(in the rows, 128 means zero)
Rotation paths and how fast each direction turns (degrees each step):
Each turn is a multiple of 5 degrees from 10 to 175, or 0.
Each row of a path follows its step; steps can be skipped.
path 1
step 0: [128 131 123 123 131 129 125 125 128 123 125 136 128 130 125 120 124 125
 114 134 135 131 128 123 131 131 126 129 135 129 131 138 137 136]
step 1: [123 126 125 138 130 138 133 143 134 125 134 129 131 124 123 132 129 123
 127 123 133 122 130 124 126 122 136 129 122 124 129 129 123 130]
step 2: [124 128 129 124 127 125 126 137 119 132 126 126 121 140 131 130 123 128
 122 129 130 131 125 125 131 130 126 120 119 129 135 118 139 129]
step 3: [134 124 130 124 132 132 128 132 124 126 136 132 130 125 123 122 131 121
 130 132 136 133 136 132 116 126 125 122 137 123 119 124 128 133]
step 4: [124 126 125 120 130 141 135 124 126 131 128 120 132 132 132 125 128 133
 134 125 137 125 136 119 131 128 129 129 121 131 138 133 129 124]
step 5: [123 122 129 126 129 128 126 131 124 120 123 123 130 127 129 129 135 117
 130 122 120 134 131 128 126 132 127 133 126 129 120 112 129 121]
step 6: [136 127 135 117 123 128 125 122 132 131 126 126 132 124 135 133 127 135
 124 126 132 127 132 131 127 126 111 125 127 118 128 129 129 127]
step 7: [124 122 127 123 134 131 131 126 137 127 128 134 135 123 126 117 130 127
 127 133 121 119 130 126 131 142 131 130 133 130 130 126 120 125]
step 8: [122 134 128 128 127 128 124 132 132 126 127 118 126 116 129 133 125 131
 125 135 123 132 122 124 129 122 126 138 120 125 129 130 132 116]
step 9: [132 127 133 127 127 126 129 131 120 134 127 132 137 128 125 131 122 122
 119 129 118 119 123 135 128 133 121 133 131 128 129 128 133 139]
step 10: [126 129 128 132 124 129 132 137 137 129 141 129 126 129 134 128 120 136
 132 136 124 123 133 127 118 130 130 120 132 127 125 136 128 122]
[128 128 130 128 129 130 132 126 128 126 129 129 126 127 130 128 127 129
 126 129 129 124 134 128 129 129 130 128 131 128 127 131 127 130]
115
[132 126 128 129 129 131 129 131 123 127 129 126 128 130 129 125 129 131
 131 126 128 130 130 128 130 127 129 126 128 128 127 127 130 128]
40
path 2
step 0: [135 129 120 137 129 126 113 131 131 128 128 126 122 122 114 129 123 128
 119 129 132 124 123 128 122 137 125 132 118 131 130 127 127 129]
step 1: [122 129 137 137 123 125 125 130 131 122 125 132 126 124 128 122 128 127
 120 121 140 129 126 123 132 139 132 118 127 127 137 118 120 122]
step 2: [135 132 125 131 124 122 119 124 133 129 125 129 128 136 140 125 128 137
 121 121 127 123 128 126 126 133 136 126 117 124 130 131 118 140]
step 3: [129 114 134 138 126 135 130 125 133 131 132 134 136 132 128 129 135 129
 119 124 122 128 120 120 129 137 123 125 123 134 129 137 123 132]
step 4: [119 125 127 118 124 136 126 126 134 123 125 138 117 129 126 134 130 138
 122 123 131 121 115 131 127 132 133 129 124 131 128 134 129 133]
step 5: [134 128 125 129 126 128 117 127 136 126 123 136 126 130 123 122 133 127
 130 123 137 139 123 134 125 130 125 118 136 137 129 142 125 131]
step 6: [133 130 135 123 130 122 123 128 133 132 139 139 121 132 124 134 133 138
 127 123 128 124 131 125 137 123 133 116 133 129 135 133 124 123]
step 7: [132 127 133 122 119 126 126 128 129 128 132 140 133 142 128 125 130 128
 130 124 131 127 132 125 117 130 131 131 128 118 130 142 138 126]
step 8: [131 124 126 129 134 126 126 131 132 132 128 127 119 128 123 137 137 117
 119 122 127 118 131 131 128 132 126 127 130 126 123 143 137 119]
step 9: [126 128 131 120 129 128 116 125 136 129 125 130 123 120 117 124 120 130
 122 124 136 130 128 122 123 127 121 125 122 123 131 128 141 116]
step 10: [129 131 129 133 128 117 121 131 132 114 124 134 125 119 129 124 133 119
 125 118 129 125 143 130 125 127 132 124 127 122 136 128 127 127]
[132 126 126 131 127 127 126 129 126 127 127 127 130 127 126 129 128 126
 127 131 128 124 127 127 129 126 127 124 130 128 126 130 128 131]
135
[129 130 127 128 127 125 128 132 129 128 125 129 127 128 128 126 127 130
 129 130 128 129 131 127 129 128 129 125 130 129 134 127 126 127]
80
path 3
step 0: [128 125 131 125 125 117 129 128 125 126 124 140 130 122 122 128 125 132
 122 123 130 132 136 136 129 137 130 137 131 128 124 137 124 129]
step 1: [132 135 118 131 131 132 128 130 125 124 131 122 127 125 130 140 134 133
 121 130 123 138 120 129 123 129 131 130 130 125 127 133 131 117]
step 2: [126 125 124 129 120 130 131 130 123 117 127 118 130 136 126 127 137 122
 138 130 126 128 130 127 130 127 135 131 127 139 130 121 132 134]
step 3: [130 133 128 136 134 121 134 118 124 130 132 127 131 129 132 123 121 124
 129 121 131 123 136 135 133 121 130 129 116 129 132 134 127 131]
step 4: [131 133 122 123 126 132 124 130 141 134 127 131 120 120 137 125 122 124
 129 125 132 132 120 121 125 126 135 122 121 125 125 126 130 126]
step 5: [122 123 125 125 124 124 128 134 138 131 124 133 128 125 124 124 132 132
 133 131 125 128 131 139 140 138 129 121 136 130 128 124 129 131]
step 6: [123 128 130 129 135 129 127 130 123 130 132 119 131 120 124 132 123 132
 126 132 119 127 132 130 129 124 122 122 132 122 139 140 127 121]
step 7: [133 123 132 128 120 128 127 140 126 120 133 123 126 126 127 128 125 123
 122 136 133 122 130 114 124 123 132 132 130 130 126 123 130 129]
step 8: [133 127 128 139 134 128 137 132 124 131 127 135 132 135 128 130 130 132
 124 127 135 120 127 136 134 127 123 129 124 126 125 114 127 131]
step 9: [122 129 134 128 133 138 125 124 126 134 120 129 124 129 133 131 128 126
 133 124 121 135 120 121 124 121 119 121 121 122 129 129 127 136]
step 10: [118 129 143 121 120 122 122 128 134 129 126 135 126 133 127 125 129 130
 128 128 132 131 137 122 130 135 132 132 131 130 122 133 127 133]
[127 126 127 129 127 132 126 129 125 130 124 127 130 130 126 126 129 126
 130 128 126 129 127 133 129 127 127 126 129 130 130 127 127 128]
110
[127 128 126 127 127 129 130 130 129 129 126 126 129 127 125 131 128 128
 128 132 127 130 132 127 129 129 127 131 130 129 126 131 128 124]
70
[128 131 127 127 126 127 129 126 131 131 132 127 127 128 128 126 125 128
 130 127 123 127 128 129 128 126 130 128 130 132 128 126 128 126]
40
path 4
step 0: [124 116 126 125 125 122 137 134 124 132 127 131 127 131 128 132 133 124
 139 128 122 126 135 114 125 124 130 134 128 131 122 132 123 125]
step 1: [138 132 134 133 126 129 135 125 124 121 126 128 128 129 130 122 137 118
 130 140 126 126 131 122 126 127 121 130 135 140 129 123 133 126]
step 2: [135 136 132 121 129 123 129 133 126 125 127 130 126 131 137 123 129 120
 137 119 129 127 122 136 129 138 121 137 128 122 128 127 131 122]
step 3: [115 137 128 134 126 122 135 134 130 134 129 126 123 133 130 125 129 124
 134 118 132 125 132 116 125 132 134 125 125 128 125 126 124 120]
step 4: [126 139 134 134 140 131 127 129 126 122 123 135 123 125 132 128 143 133
 127 135 122 125 132 120 131 126 131 129 133 127 127 123 121 127]
step 5: [130 122 123 129 135 132 129 125 130 123 123 130 136 133 135 121 133 124
 135 125 128 118 122 135 140 130 126 130 131 128 124 132 121 119]
step 6: [124 136 127 132 129 127 124 134 134 130 128 130 137 122 122 123 123 115
 136 122 124 120 130 126 124 123 126 123 121 134 136 126 124 120]
step 7: [121 137 131 133 143 122 123 127 129 126 138 132 129 128 128 118 134 129
 119 127 126 134 137 130 127 130 120 128 128 126 133 128 125 129]
step 8: [122 123 130 131 144 132 132 127 124 132 125 126 125 129 128 128 127 127
 126 119 118 128 127 134 140 132 134 131 122 132 121 136 127 129]
step 9: [131 127 127 124 129 139 126 119 133 141 132 136 127 126 124 122 125 122
 127 130 117 116 129 122 128 121 132 123 125 132 126 127 128 124]
step 10: [132 125 125 120 135 131 129 125 135 132 134 126 134 128 131 126 139 126
 123 129 123 135 131 136 126 126 126 133 126 130 142 116 126 126]
[130 128 127 127 130 130 128 132 130 128 125 126 128 130 132 126 129 131
 129 127 128 129 131 132 129 128 126 128 128 127 126 130 131 129]
125
path 5
step 0: [124 120 120 126 128 122 135 123 125 119 122 130 126 125 130 117 131 129
 129 142 126 128 130 127 131 127 124 129 123 124 121 127 128 128]
step 1: [134 130 134 121 127 122 128 129 127 115 128 127 137 133 122 121 125 122
 124 141 126 122 133 126 131 127 133 128 126 129 130 129 126 128]
step 2: [125 138 134 122 128 127 126 129 124 127 121 126 125 127 132 129 123 122
 115 135 133 129 125 122 134 119 128 124 124 134 128 133 126 124]
step 3: [120 125 132 127 131 130 125 135 122 130 131 127 128 120 133 121 131 124
 117 133 122 136 130 129 135 128 125 120 131 129 127 126 119 123]
step 4: [126 134 130 124 136 126 132 126 122 125 134 136 128 124 124 119 121 130
 124 127 125 130 137 132 122 132 126 121 130 131 130 120 128 117]
step 5: [123 130 126 127 119 127 134 125 120 125 122 128 117 130 127 125 123 119
 130 129 129 129 134 128 122 131 124 133 134 134 131 126 127 116]
step 6: [120 124 122 124 127 132 128 129 132 119 131 129 122 133 122 130 121 116
 125 134 127 131 123 130 128 127 132 131 135 125 130 120 120 127]
step 7: [122 128 124 125 136 122 129 114 130 126 127 133 128 133 127 130 121 117
 127 130 131 136 131 127 135 125 129 123 125 122 123 123 129 129]
step 8: [122 116 132 129 122 125 127 120 129 124 122 129 135 123 128 125 123 119
 127 129 128 124 139 129 134 126 122 125 122 130 132 127 129 128]
step 9: [121 130 131 128 128 124 129 126 133 118 131 133 126 124 128 125 125 133
 117 139 132 120 129 127 129 124 122 133 122 130 136 123 126 131]
step 10: [126 130 129 125 132 122 128 127 122 126 132 126 125 134 139 122 132 125
 119 139 122 127 133 120 130 124 125 138 126 128 123 125 125 126]
[127 125 130 130 124 131 128 130 129 128 128 127 131 129 130 125 129 126
 130 127 124 129 131 128 130 129 129 130 130 127 128 129 125 129]
145
[127 127 128 130 131 128 130 125 126 127 124 127 129 130 126 129 126 128
 124 132 124 129 128 130 129 128 126 129 129 129 130 128 127 126]
0
